In the rows, 128 means zero.
runs of hidden systems
seq 1, F (9 x 20)
[[174  86  89 125 147  75 139 137 142 111 169  73 104 118 162 149  98 136
  148 132]
 [107 186  99 163  89 145 107 110  86 117  96 179 166 126 112 169 130 129
  138 110]
 [121 124 135  82 157 121 128 182 159 172 167 124 147 107 110  78 172 106
   95 138]
 [138  94 125 175 104 117 149 115  96 143 168 110  88 132 182 173 104 149
  167 156]
 [121 188 172 110 113 168 126  93 117 141  87 161 183 138  90 146 127 118
   88 124]
 [151  41 120  97 185 123 158 169 141 128 142 115 105 120 117  98 149 123
  109 149]
 [122 142 148 196  74 120 127  84  81  83 119 117  89 142 130 137 115 138
  168 129]
 [126 182 143  80 174 135 130 116 164 137 110 113 172 152  98 107 151 132
   93  77]
 [142  55  63 173 146 120 135 178 141 129 127 109 107 111 152 113 105 147
  140 138]]
seq 2, T (9 x 20)
[[ 77 113 177 102 127 155 123 165 116 169 142 185 116 151 119  86 148 135
  163 124]
 [130  95 177 141 139 141 141 107 183 144 121  94  60 132 182 120 115 131
  138 157]
 [113 129 121  99 122 174 107  56 129 105  69 139 136 152 144 176 116 133
  105 129]
 [111  89 128  72 149 129 104 160 134  80  91 175 122 133  84  86 124 121
  154 106]
 [105 131 129 153 112  97 106 114 147  86 141  86  54 140 160  91 144 131
  179 103]
 [ 86 193 125 108 123 157  95  89 165 161 113 113 161 164 161 132 129 149
  123  83]
 [126 103  98  96 148 136 101 188 192 147  92 165 139  98 144 120  82 124
  140 126]
 [113 128 113 127  78 106  84 117 125  93 140 149  75  92 169 157 133  93
  161 167]
 [ 73 142 151  73 124 150 113 109  99 166 165 162 128 171 147 140 174 133
  150 113]]
seq 3, M (9 x 20)
[[135 174 188 104 139 116 124 113 182 120 120  80 140 145 108  70 102 133
  122  90]
 [162 116  45 123 175 114 132 112 145  95 102  97 140 130 142 176 125 138
  115  99]
 [110 177  95 174  67 136  96 147  98 117 110 154 172  97  91 111 127 114
  118 131]
 [133 153 131  77 146  70 118 168 146 152 206 115 130 113 133 107 157 110
  145 117]
 [135 126 101 188 137 145 160 122 115 189 148 118 125 137 185 188 130 159
  132 135]
 [145 133 190 122 111 159 148 130 128 158 120 136 168 105  92 111 107 110
   67 181]
 [169  72 133  94 157  85 159 126  91  78 156 127  96 122 109 159 139 112
  146 146]
 [100 157 158 196 111 156 146  99  78 124 107 147 105 166 111 128 161 148
  152 103]
 [130 123 166  93 168 127 138 137 169 130 121  85 146 155  99  50 122 145
  105  92]]
seq 4, G (9 x 20)
[[112 176  92 128 150 127  99  88 173  84  87 102  96 138 148 134 171 118
  126  83]
 [ 80 125  64  84 109 142  66 152 141 141 127 141 173 135 142 102 111 141
  139 103]
 [132 172 138 142 107  93 104 173 176 153 145 153 114  87 159 137  87 113
  178 131]
 [105 148 134 105 127 145 110 104 159 159 149 134  91 110 186 167 187  92
  107 165]
 [ 98  68 152  81 101 169 116 141 108 169 139 170 144 130 138 126  98 132
  124 178]
 [157 110 213 141 133 115 160 136 139 112 112 160  75 114 119 135  95 112
  163 157]
 [107  96 150 110 155 160 138  69 123  91  96 117  75 167 131 129 185 126
  112 126]
 [101  88 129 106 125 155 112 133 119 103  86 136 149 172  99  73  80 165
  148  96]
 [150 166 131 153 148  94 121 135 181  79  87 118  96 122 126 115  97 132
  173  76]]
seq 5, P (9 x 20)
[[ 88 157  78 206  81 167  95 128 126 151 107 130 136 118 161 122 125 143
  125 124]
 [148 163 161  73 105  97 116 142 143 157 186 104 181 105 118 113 100 106
  104 150]
 [146 112  92 143 158 117 154 137 117 144 137 168  97 109 163 217 154 116
  147 142]
 [ 88 121 183 163  82 182 128 134  98 161 122 155 127 132 113  89 146 123
  107 171]
 [160  72 162  60 172  96 159 130 130 122 172  92 118 143 124 118 121 131
  125 137]
 [134 111 124 180 148 157 150 103 127  96  54 156  89 146 134 167 115 149
  151 113]
 [105 141 148  98 112 148  99 123 138  99 101 111 154 132  72  48 142 113
   89 119]
 [147 111  65 103 152  72 121 133 125  90 159  95 124 141 148 145 108 145
  173  87]
 [110 213 134 197  99 146 117 117 141 144  89 148 138 127 133 141 124 135
  140  97]]
seq 6, P (9 x 20)
[[150 171 156 179 114 110 160  90  69 105 135 146 114 130 112 188 155 120
  140 128]
 [112 119 122 135 155 169 156 136 103 173 136 114 166 155 100  95 187 141
   70 126]
 [184  69 114 165 127 102 160 146 115 110 144  77 131 116 123 118  68 148
  126 153]
 [161 180 165 150 126 127 156  74 103  87  93 138 132 130  86 175 144 112
  108 122]
 [113 103  68 123 156 148 131 152  91 132 131 125 170 141  88  95 184 135
   87 108]
 [163 121 122 194 105  87 149 145 101 111 163  78 130 122 120 107  77 154
  157 124]
 [158 203 150 141 145 127 158  78 131 128 119 105 148 132 116 173 160 115
   84 113]
 [127  85  45 140 135 156 131 156  99 149 122 131 178 115 111 129 146 134
   73 146]
 [166 133 158 170  86  84 150 145  78 109 170 120 137 104  92 120  91 125
  150 150]]
seq 7, T (9 x 20)
[[163 145 127 165 148 113 173 142 101 151 138 126 172 152 112 150  74 173
  151  88]
 [161 168 124 188 135 122 149 160 150 126 107 130 136  70  93 122 158  91
   83 148]
 [151 101  80  99 113 102 126 120  87 125 190  76 170 117 127 137 132 123
   90 154]
 [149 151 147 170 126 110 170 156  71 150 151 164 161 140  94 156 102 155
  168 105]
 [156 148 156 173 150 126 169 148 148 151 139 111 115  95 106 107 183  97
   71 154]
 [157  81  93 124 116 132 144  99  89 132 158  71 174 136 134 146 102 149
   82 156]
 [167 152 158 150 134 109 167 144  81 108 112 174 166 125  64 151  98 133
  142 109]
 [153 128 121 158 162 105 160 146 127 115 149  91 105 104 101  93 204 100
   89 134]
 [141 123 101 155 101 126 136 100  86 139 161  57 180 152 130 121  98 166
  105 124]]
seq 8, W (9 x 20)
[[133  58 130  80 160 143 147 133 129 155 164  96 127 129 136 110 163 119
   78 168]
 [147 108 133 194  97 136 153 102  81 116 115 130 119 142 141 173  70 159
  159 141]
 [147 173 190 122 156 128 159 127 132 115 110 144 134 124  64 104 177  96
   95 119]
 [138  53  64 131 158 122 138 126 118 100 137  69 107 140 142 111 142 149
  116 126]
 [139 189 148 181  79 109 123 114 104 105 121 117 160 135 102 120  74 149
  153  96]
 [156 153 115  80 188 101 142 162 166 143 149 118 156 107 103 119 173 100
   91 109]
 [122  94  47 178  86 129 106 133 105 131 149  97 130 109 171 140 113 141
  124 155]
 [134 189 200 116  89 109 136 134 100 157 168 156 172 123  97 130 109 117
  132 138]
 [148  87 103 124 191 131 169 151 140 170 149 126 108 117 152 166 180 120
   97 147]]
seq 9, K (9 x 20)
[[114  73 156  97 117 155 141 147 112 194 174 151 127 124 159 141 125 126
  123 189]
 [120 111 211 107 124 162 150 100 108 147 116 180 101 140 124 162 137 115
  130 171]
 [104  83 174  90 167 168 145 105 125 110  93 152  90 171 108 105 165 133
  129 119]
 [114  86 154 128 132 137 125 104 134  81  89 113  79 171 132  99  91 163
  179 100]
 [128 165 131 106 134 109  94  99 183  68  74 116 108 138 129 121  99 125
  158  80]
 [111 130  42 108 137 119  77 143 180 101 104 111 132 117 158 118 117 132
  140  92]
 [108 153  81 125  74 106  70 157 149 140 154 133 143  91 167 126  87 119
  157 135]
 [116 172 119  86 120 114 103 150 156 184 177 155 149  95 166 162 143  99
  122 151]
 [ 99  94 129 111 121 174 130 147 121 208 155 160 139 121 167 150 146 125
  105 179]]
seq 10, W (9 x 20)
[[123  95 112  75 143 138 127 159  96 139 119 218 149 122 115 178 120 119
  147 143]
 [ 99 116 153 176 109 133 125 152 126 130 134 160  48 112 146 109 172 108
  163 157]
 [ 98 125 189  89 129 156 131  63 137 137 134  88 108 187 151 112 137 150
  127 117]
 [142 100 121 126 177 157 147 135 154 122  53 159 148 148 118 149  78 160
  135  95]
 [133 140 122 134 112 108  93 136 163  53  79 139  90  81 104  98 130  81
  131 138]
 [ 99 134  98  66 120  98  86 102 101  92 171 109 122 164 136 116 159 131
  165  90]
 [100 157 110 160 141 139 121 170 157 185 125 149 149 147 152 118 107 171
  169  76]
 [130 150 148 108 115 135  98 138 211 156 113 114 127  81 161 118 105  96
   97 164]
 [117  96 100  61 106 134  98  96  98 115 136 164 140 125 152 194 120 115
  132 158]]
seq 11, U (9 x 20)
[[125 204 144 142 119 123 120 138 132 122 115 118 185 139  72  78 117 136
  123  76]
 [150 128  53 129 162  95 122 152 172 137 154  69 138 107 159 131 137 127
  109 110]
 [111 165  90 169  52 135  95 125  92 145 141 140 165  98 145 154 115 119
  121 157]
 [149 156 160  74 146 101 142 164 126 162 178 151 165 100  98 134 156  92
  100 146]
 [137  79 116 174 136 124 162 150 109 165 170 126  81 117 172 158 153 136
  142 169]
 [134 135 208 153  92 162 160  92  83 133 118 135 142 141  94 125 119 128
   97 165]
 [180  71 134 102 202 114 181 140 122 104 118 118 128 142  91 132 129 138
  115 114]
 [122 116 102 216 105 130 131 124  93  79  97 121  92 137 114 109 129 149
  159 111]
 [131 179 145 103 128 114 120 103 120 104 135  84 178 157  77  76 130 138
  107  82]]
seq 12, K (9 x 20)
[[151  80 107 162 163 162 170 163 115 150  98 134 163 119  88 115 127 143
   77 144]
 [162 106 158 168  97  96 152 128  73  77 147 122  96 108  90 116 133 108
  139 160]
 [136 183 134 126 157 113 154  89  92 109 138 115 142 167  97 153 180 137
  128  70]
 [136 119 110 192 153 144 153 159 142 148 106  86 156 142 108  73 109 168
  108  96]
 [188 135 132 156 103  82 136 115 133  80 135  77 131  86 112 126  89 106
  109 158]
 [147 166  60 129 146 114 130 116  86 104 127 143 172 121 101 188 168 118
  109 104]
 [111 136 102 191 120 127 138 190 101 167 159 126 154 122 103  73 149 142
  128 117]
 [173 152 175 146 115  90 160 110 123 145 193  67 131 113 135 135 123 118
  108 156]
 [158 139 113 139 159 164 172  98 101 145  99 139 175 132 106 191 139 132
   69 132]]
seq 13, F (9 x 20)
[[144 114 102 100 134 140 124 120 153 158 112 152 153 119 178 211  70 136
  132 148]
 [111 103 133 101 101 151 103 149 109 110 101 201 128  92 100 130 142  88
  114 177]
 [108 106 179  79 134 107 130 118 113 119 179 130  67 149 140 111 177 109
  161 140]
 [ 99 135 164 151 143 170 139  91 148 154  91 132  99 184 167 143 118 169
  159  98]
 [136 110 145 109 133 159 108 129 197 112  57 116 140 114 115  91  72 125
   96 137]
 [153  88  90  86 133  79 107 126 128  47 121 127 100 112 121 141 110 112
  163 127]
 [ 78 182 101 129 120 123  91 132 113 108 119 173 113 143 124 125 178 128
  178  74]
 [ 96 150 126 117 138 136 102 167 199 191 155 105 124 124 171  82 133 133
  131 115]
 [144 116 113 124  95 124 111 120 152 146 130 126 132 103 187 184  48 134
  147 165]]
seq 14, U (9 x 20)
[[131 102 104 118  84 146  96 104 144 118 113  80 166 126 146 112  49 145
  104 151]
 [154 174 107  92 140  92 116 141 131  96 110 186 154 100 106 190 112 104
  156 104]
 [ 83 131 102 130 131 127 104 154 133 139 154 143  82 114 144  99 222 100
  131 133]
 [109 117 180 114  87 140 123 115 122 183 181  98 142 153 161 103  85 154
  137 153]
 [172 143 155 127 172 139 169 117 161 151  89 157 141 116 134 205  97 127
  113 134]
 [119  76 103 135 128 150 117 127 122  78  84 148  80 100 113 122 172  92
  101 164]
 [110 104 164  93  98 106 115 122  81  96 166 125 122 166 108  88 105 146
  181 113]
 [131 172 145 152 188 129 163 127 162 159 113 124 120 165 142 144 135 163
  156  61]
 [114 115  89 160 115 171 102 111 177 122  74  84 130 111 148  97 127 124
   69 148]]
seq 15, G (9 x 20)
[[159 147 181 161 122 127 166 141 124 155 122 184 116 102 134 189  98 117
  150 157]
 [122  87 150 115 146 152 147 110 124 114 122 120  84 121 113 112 202  89
   76 172]
 [123  63 152 102 112 134 135 111  72 109 143 116 138 178 111 103  83 167
  154 127]
 [154 166 174 175 163 123 167 125 147 104  75 140 113 144  96 127 113 143
  148  79]
 [117 111  61 126 158 137 106 110 156  87  98  75 117 136 129  97 173 126
   87 104]
 [112 146  83 114  84 108  82 138 102 113 143 129 181 135 125 118  69 152
  169  97]
 [140 207 132 150 151  96 132 165 176 157 138 156 122  95 140 146 150 109
  145 102]
 [100 102  80 123 113 148 104 123 139 170 161  99 117 111 187 133 172 115
   87 171]
 [135 125 173 100  79 133 122 130  98 159 153 158 171 121 125 149  61 127
  137 171]]
seq 16, M (9 x 20)
[[103 110 126 101 113 156 127 130 107 198 164 168 145 137 176 185 121 140
  137 161]
 [135  90 192 131 133 154 153 161 145 168 113 179 103  99 128 131 114 111
  119 187]
 [128  65 170 104 123 136 137  85 109  94 132 116  64 138 141 132 149 113
  124 175]
 [ 97 107 165 106 130 164 129  89  93 103  81 166 115 187 109 130 122 156
  160 100]
 [117 115 142 131 160 136 118 145 185  88  63 126  93 138 107  68 116 134
  149  90]
 [107 134  70 118 109 123  74  87 160  74 101  76 113 138 161 116 116 131
  132 104]
 [ 95 171  74  93 109 137  73 141 145 135 103 168 185 123 130 140 108 129
  139  95]
 [115 131  83 131 126 108  99 199 175 157 149 150 115  73 158 116 135 104
  142 142]
 [101 128 121 123  80 139 106 111 126 178 178 119 116 114 196 162 136 117
  124 183]]

runs to name
seq 17 (2 x 20)
[[ 88  75  76 122 113 137  99 155 120 163 162 122 127 142 181 118 104 161
  164 131]
 [125 192 202 142  98 134 125 122 159 166 121 162 129 116 148 152  88 121
  151 139]]

W
seq 18 (2 x 20)
[[130  90 149 169  77 118 119 159 128 131 139 125 103 106 147 103  59 137
  168 166]
 [121 169 184  73 137 135 121  69 156 122 122 132  95 138 153 171 160  97
  119 136]]

M
seq 19 (2 x 20)
[[115 161 133 125 107 155 117  68 126 120  85 163 121 130 157 213 120 121
  131 137]
 [ 87 105 121  83 146 155 101 174 145 130 102 167 144 134  93  63 154 119
  116 113]]

K
seq 20 (2 x 20)
[[118 176 123 140  99 157 119  93  88 118  93 186 155 117 108 188 152 108
  106 140]
 [108  95 124 105 162 125 136 190 112 144 156 138 136 140  87  60 172 133
  126 113]]

K
seq 21 (2 x 20)
[[111 112 114  80 100 120  99 125 120 138 185  71 163 130 125  73 138 122
   87 145]
 [165 142 138 141 135 108 160 140 113 160 149 156 153 134 142 196  66 157
  170 118]]

G
seq 22 (2 x 20)
[[159 130 145 104 146 106 157 174 101 147 168 134 187 113  65 101 136 115
   93 137]
 [162 105 104 200 139  92 171 151 102 138 171 102  95 109 146 150 141 137
  144 145]]

U
seq 23 (2 x 20)
[[122 133 179 173  97 159 161  77  83 151 153  89 124 154 124 120 152 140
   97 154]
 [167 113 170 124 165 142 185 110 119 140 114  99 168 161  90 123 101 159
   92 116]]

F
seq 24 (2 x 20)
[[ 99 114 107  97 176 146 130 142 145 174 150 100 151 177 146  92 142 171
  129  77]
 [148 135 121 175 108 133 117 143 187 141  87 121 137  95 158 136  43 139
  135 141]]

W
seq 25 (2 x 20)
[[132 116  68 189 113  85 128 173 108 129 176 117 101 105 154 126 134 136
  171 126]
 [107 200 178 133  99 147 126  99 140 193 162 111 155 134 152 134 140 125
  105 137]]

M
seq 26 (2 x 20)
[[129 138 164 101 121 120 132 182 141 194 164 152 175 124 129 110  66 144
  148 129]
 [154 126 144 138 155 106 149 135 170 126 131 136  60  86 159 168 163  89
  131 161]]

P
seq 27 (2 x 20)
[[140 140 143 113 148 122 114  89 212 102  98  68  93 126 160 116 111 121
  112 117]
 [115 111  47  99 120 154  94  98 109  95  84 141 167 134 125 165 122 132
  104 122]]

M
seq 28 (2 x 20)
[[158  85 135 119 120 125 138 133  90  68  95 135 159 124  55  99  85 131
  115 136]
 [152 147 121 151 159  79 150 125 105  67 133 116  92 147  97 127 159 134
  170  73]]

G
seq 29 (2 x 20)
[[151 113  92 200 162 129 169 136 142 163 134 113  96 113 170 173 155 137
  118 140]
 [118 138 138 126  68 168 114 106  90 140 117 137 187 114  99 126 115 114
   68 177]]

T
seq 30 (2 x 20)
[[ 96 136 107  55 126 143  71  92 179 115 106 108 140 143 159 118 115 127
  119 108]
 [101 115  94 107 132 120  90 160 154 114  97 181 112 130 150 139  91 141
  199  96]]

T
seq 31 (2 x 20)
[[140 161 120 119  65 110  99  87 105  99 131 116 171 123 135 163  56 131
  137 139]
 [131 171 118 100 173 111 133 166 144 137 118 194 133 105 103 153 187  94
  127 109]]

M
seq 32 (2 x 20)
[[126 115 160 153 151 160 140 129 187 147  75 106 120 155 142  94  75 167
  132 103]
 [143 147 104 111 126 124  92  99 183  71  66 121 124  92 137 152 106  95
  105 136]]

T
seq 33 (2 x 20)
[[160 151 136 123 188  83 173 176 127 158 181 129 139 124 105 129 162 127
  136  96]
 [124 115  90 209 109 153 147 113 104 162 144  78 124 131 162 134 149 149
   93 150]]

G
seq 34 (2 x 20)
[[146 159 175 119 130 140 154 102  98 112 108 168 142 112  73 155 170  88
   83 152]
 [121  68 109 139 177 138 167 145  80 122 137 123 115 166  99 101 177 153
  127 105]]

K
seq 35 (2 x 20)
[[ 90  78 122 120 147 157 127 193 116 158 116 188 126 139 111  85 132 145
  156 121]
 [129 116 172 149 104 112 114 117 182 116 135  88  62 122 179 101  90 128
  158 147]]

M
seq 36 (2 x 20)
[[140 156  84 117 196 119 144 116 162 144 124 122 122 136 161 188 174 128
  122  91]
 [ 88 120  89 164  72 173  88 144 123 137 100 128 161 113 123  77 111 131
   97 152]]

W
seq 37 (2 x 20)
[[134  72 157 119 117 155 123  86 156  90  80 113  77 119 148 136 105 114
  112 178]
 [113 103 142  68 134 135 114  98  93  70  93 169 122 163  98 144 113 138
  165 108]]

U
seq 38 (2 x 20)
[[132 167  81 212 106 110 112 146 149 116 109 116 120 109 149 126  96 146
  165  94]
 [131 188  84  95 111 109  88 130 158 136 146 109 188  94 129 130 133 101
   88 126]]

F
